Each named turn below is shown by a few rows before and after it. Which turns, in which order, take the first row of each later pair to the second? The first pair is answered.
Q_626:
[ -6 -35 -22  -8  20  14 -20  -7   2  46   7  44 -11 -18  19 -14 -37   9
  50 -12 -13 -54 -43] -> [ -3 -28  -3 -10  30  17 -23 -19  19  54   1  18 -47 -16  16 -18 -11  -1
  52   6  -2 -28 -61]
[ 34  37  -2   9  30  43 -54  17   1   5  29   9  22  28  23 -12 -69  28
   8  48  18  51  -8] -> [ 36  29 -13  10  28  39 -42  17 -10  -4  33  27  45  28  26 -11 -84  34
  12  31  12  22  -7]
[ -8 -19   1   9  10  17  23  -8  21   6  18 -16  14   9  26  -6   9   8
  21  10  -3 -14  -4] -> [ -7 -12   3   8  11  20  11  -8  26  10  11 -25   1  13  25  -8  14   3
  17  22   1   8   0]
Q_958:
[  7  -3  33   0   7  15 -17  11 -16   4 -14  14 -22 -15  12 -19 -63 -24
 -35  -3  12  36  -6] -> [  5   2  48 -12   7   4 -25  -7  -5 -10 -28  -8 -37 -25  -5 -17 -29 -35
 -31   1  14  35 -11]
[ -8 -13  -4   4  -1  14   5   0   5  10  22   5  15  16  16 -12 -20   6
  19  -7 -14  -7   7] -> [ -4 -11  15   5  13   8  12 -13  12  16  16   4  -9  12  12  -8  -9   0
  24  -8   2  -4 -18]
[ -5 -41  -9  13  15   4  14  12  25  26  32 -21   6  59  17 -24   5  25
  18  13 -13  32  25] -> [  2 -41   7  14  26  -2  17   0  33  32  28 -23 -17  53  12 -19  14  18
  21  15   4  32  -2]
Q_758:
[ 13  14 -48  -5 -31   2 -15  27   0 -16  33  22  56  34   4  -2  -5  15
 -23  18 -55  27  45] -> [ 11   0  -4 -17  -1 -35  22 -31  13 -40  26  22  43   3 -32  14  41  -4
  10  -9 -21 -71 -33]
[  6  -1 -17  -4   7   9   1  -9 -11  -1  -7 -13   1  12  12 -28  33 -12
 -12  30 -26  20  22] -> [  6  -3 -21 -16   7  -9   4  -6 -25 -18 -16   8  21  -3  -3 -17  26 -13
 -13   5 -32 -16  23]
[ 14 -17 -29  34 -26  37  -2  -4  27  18   5  -2 -40  74  42   7   9  -7
  28  44   6  59   6] -> [ 21 -17 -59  -1 -44  -3 -12  23 -20 -35 -15  60  33  33   4  33 -30   2
   9 -26 -28 -22  41]
[ 25 -57  -5  28  -9  17 -24 -18  -6   1  18  35   0 -26  -3 -27  12   8
 -15  -5   7 -37 -25] -> [ 23 -56  -5  36  -8  33 -28 -15   3  17  24  18 -14 -11  12 -35  11  12
 -17  14   9  -1 -22]

Between the rows of a pair lie two turns.
[  2  38  25 -36  -3 -42 -17 -14   5 -27 -30  -9  -6 -28 -41   9  28 -25
   6 -12  -4 -22 -16] -> [ -9  39 -13 -15 -27  -4 -40  14   7  -5  -8 -34  10  11   0 -16  14  -7
  -7  20 -31  48  42]
Q_758 then Q_958
[  3  16  30  -5 -15 -25 -16  37   2 -12 -14  20 -35 -20 -19  24 -26 -24
 -10 -33   0  22 -19] -> [ -3  13  19 -14 -25 -30 -19  36  -7 -29 -16  20  -8 -25 -26  22 -24 -21
 -10 -44 -15  -2  -3]
Q_958 then Q_626
[  9   0 -12  -7  10 -21   2   5  -6 -27 -11  -2  13 -17 -10  -1  -1 -12
  -4  -4 -14 -15  20] -> [ 10  -9   4  10  27 -11  27  -9   7  -6   2  -1  -7  -9   3  -1  -6  -9
   9   6  12 -18 -18]
Q_958 then Q_758
[  0  -6   2  -8   3 -13   5  -8  -1 -24  -6 -11  18   2 -13  11  20  -1
   5  -8   4 -31 -12] -> [  4 -13  -9  10   3  -2  17   6 -10  -4  10  16  25  11   4  11 -15  12
   6 -12   7 -26 -12]
Q_958 then Q_958
[ -6  -4 -50 -19 -41 -30 -11  46  -8 -17  12 -29  79 -17  -7   4 -16  19
 -20  -1 -72  -5  68] -> [  9 -35 -21  15   6 -25  64  18  -1  31  45  25  55 -14  16  16 -58  30
  20 -22 -17 -70 -45]
Q_626 then Q_958
[  0  18  -4  -5 -24   9 -21  28  -3  -3 -17 -13  -9  10   7  -9   2   2
 -24   9  -1  68  28] -> [ -7  -7  21 -10  -2 -17  23 -13  -4 -26 -13   9  13 -14 -19   8  17   1
  11 -34  17 -49 -35]
Q_626 then Q_758
[  6  -3  -2  41  10  12   0  23   2  27  -1  15 -33  13  23 -12 -41  -4
 -16  17  11  57 -11] -> [ 10   3  28  27  23  -6  -1   5  15  15 -16   5 -54  -6  -2  -5 -11 -20
 -10  16  30  41 -37]
Q_626 then Q_958
[ 33  -8 -31 -22  -6  11  15  34  42 -21  12 -13 -12  17  70  -9 -33  16
 -52 -11 -12  50  40] -> [ 43  -9 -19 -17   3   7  22  32  41  -8  10   5 -28  10  71   1 -47  15
 -51 -16   5  52  11]
Q_958 then Q_626
[ -3  18  -3  35   3   7  20   5   0  31  13  32  -7 -14  39  13 -27  -6
  -8  22  16  32  18] -> [ -3  31   8  18   0  -3  -2   2   5  13 -10  14 -24 -26  18  17   1 -19
 -19  29  12  49  29]
Q_958 then Q_626
[ -4  -4  -8  14 -16  15   3  -2   1   0   9 -32  17  12  13 -13  18  10
   1   3 -14   9  32] -> [ -5  -9  -5  11 -11   1  15 -12  -4 -10   8 -20  29   3   5  -6  18   8
   8 -14 -14 -31  15]
Q_626 then Q_758
[  4   6  -6 -21  -9  -3 -18  10 -12 -18 -19  -1  17  -6   4   8   1   2
   0 -23 -19   2  29] -> [ -3  -1  -6 -16  -8   0  -8  -4  -6 -20 -10 -12  25  -1  10   3  13   3
  10 -19 -21 -17  24]
Q_758 then Q_958
[-10  13  -1   5  33 -37   5 -61 -24   9 -30  -7 -14 -12  12  29 -14 -17
  -9 -26  52 -50 -37] -> [-22  11 -45   0   3 -30 -16 -32 -45 -11 -22 -10  48  -2  19  20 -29   1
 -22 -34   5 -54  31]
Q_958 then Q_958
[ -5  18 -26  27 -15   9   5  42 -36  -1  53  14  82  42  28  42 -67  22
  19   9 -43 -48  34] -> [ 16  26  11  47  21  19  22  38 -18  51  54  35   7  45  43  50 -90  14
  24  28   9   4 -33]
Q_958 then Q_758
[ -5   8  -9 -18  16 -13  23 -42  29 -14 -14  18  -6  12 -12   4   3   5
  10  -4   0 -25 -33] -> [-11  18 -26 -28  -1 -10  -5 -31  27 -29 -23  -7   8  18 -12  -6  19   3
  -3  11 -26   4  15]
Q_626 then Q_958
[  5  11  12  -4  11  -2  -1   9   0  12   3  18 -24 -13  -4  14  -7  -7
  -8  -2  15   9 -18] -> [ -5  14  -7 -16  -7  -3 -20  15  -6 -13  -1   2   8 -12 -11   8   7  -5
 -17  -5 -11   4  24]
Q_958 then Q_958
[  4   6 -24   7 -19  -4   7   2 -16  17  23  27  50  20   8 -16 -31  29
   6 -13 -25 -33  19] -> [  5  11  28  11   9  -5  16 -43  23  31  14 -24 -20  19  -1 -18  31   3
  23  21  14  -9 -37]
Q_758 then Q_626
[ -8   6 -22   8 -19  36 -27  22   5 -27 -10  15   2 -18  12 -11  31   4
 -34   9  -1  30  96] -> [-12  -5  25  17  11  37   3 -30  37 -16  -5 -21 -48 -16  10 -12  81 -10
  -6  30  40  15  32]
Q_758 then Q_758
[-30 -13   2  12 -23  11 -17 -34  21 -22   7 -52  11  45 -10 -33  67  -1
  12  21 -45   1  32] -> [-12 -25 -32  37 -19  29   8  15 -13  17  35  34  35  55  25 -21 -40  30
   3  -5 -43   5  29]
Q_758 then Q_958
[-14   5   0  -6 -19  14 -14  42   1  13  14 -18 -27  19   1  -4 -13  18
  -4  14   6  57   6] -> [ -7  -4   2 -21 -13 -16   5  40 -21  -9   4  34  -6 -14 -21  19 -38  19
   1 -33  12 -14 -22]
Q_758 then Q_958
[ 26   0 -23  -1  21  29  64 -17  -2   9  17  22  15  21   4   4 -32  17
  12  23  33   2 -10] -> [ 25  19 -32  -9   6  31  27   0   1   3   1  -2   7  23   3  -3 -23  12
  -8  43  15  56  33]
Q_958 then Q_758
[ -7  19  -2 -20 -10 -19 -15  19  24 -15 -12  26 -14 -11  -4  15   7  22
  -5 -11 -18 -20  20] -> [ -6  12  -3  -8  -1 -15   4  14  24  -2   0  41 -14  -9   4  15  -9  29
   7 -14  -6 -37  -1]
Q_958 then Q_626
[ -3 -11 -32  35   6  20  45 -26  33  -3  -2 -15 -19  -8 -23  16  18  -6
  44  27  32  -6   9] -> [  1 -13 -49  21  -4   5  37 -10   8 -25 -12  13  19 -27 -36  26  -5  -2
  31  -2  13 -37  31]
Q_758 then Q_758
[ 16  17  11 -20  -4 -22 -54  41 -34  -3 -36  36  -4 -25 -26  24 -37  12
 -43 -38 -15  32  49] -> [ 22   4  55 -10  35 -29  -9   1 -11  14 -31  41 -49 -34 -34  35 -21   0
 -16 -37  35  -7 -38]
Q_958 then Q_758
[  9  -5 -36  -3 -20 -14  -2  32 -26 -17  -4  34  43 -13  -4   8 -33  13
 -23 -28 -38 -25  28] -> [  6   4  32   3  13  -9   6 -26  28   5 -14 -37 -51 -10  -9   0  48 -19
  -2  21  14  15 -42]
Q_758 then Q_626
[ 18  -2  -1   4  13  -7  25   9 -25  13  17  53   2  -5  -8  14 -47   7
  11 -38   7 -27 -35] -> [ 16   9  17  15  21  14  14   3   2  40  19   9 -50  17   9  -1 -21  -1
   8   9  19  49 -35]
Q_758 then Q_626
[ 14  11   1 -13  -4  14   7  13  -6  20 -13  11  -6  19   9   2  -4 -11
 -10  16   6  45  30] -> [ 17   7   4 -23   3  -6  21   9 -20   1 -20  41  13  -2 -11  17 -13 -12
  -5 -16   9 -11  10]
Q_758 then Q_958
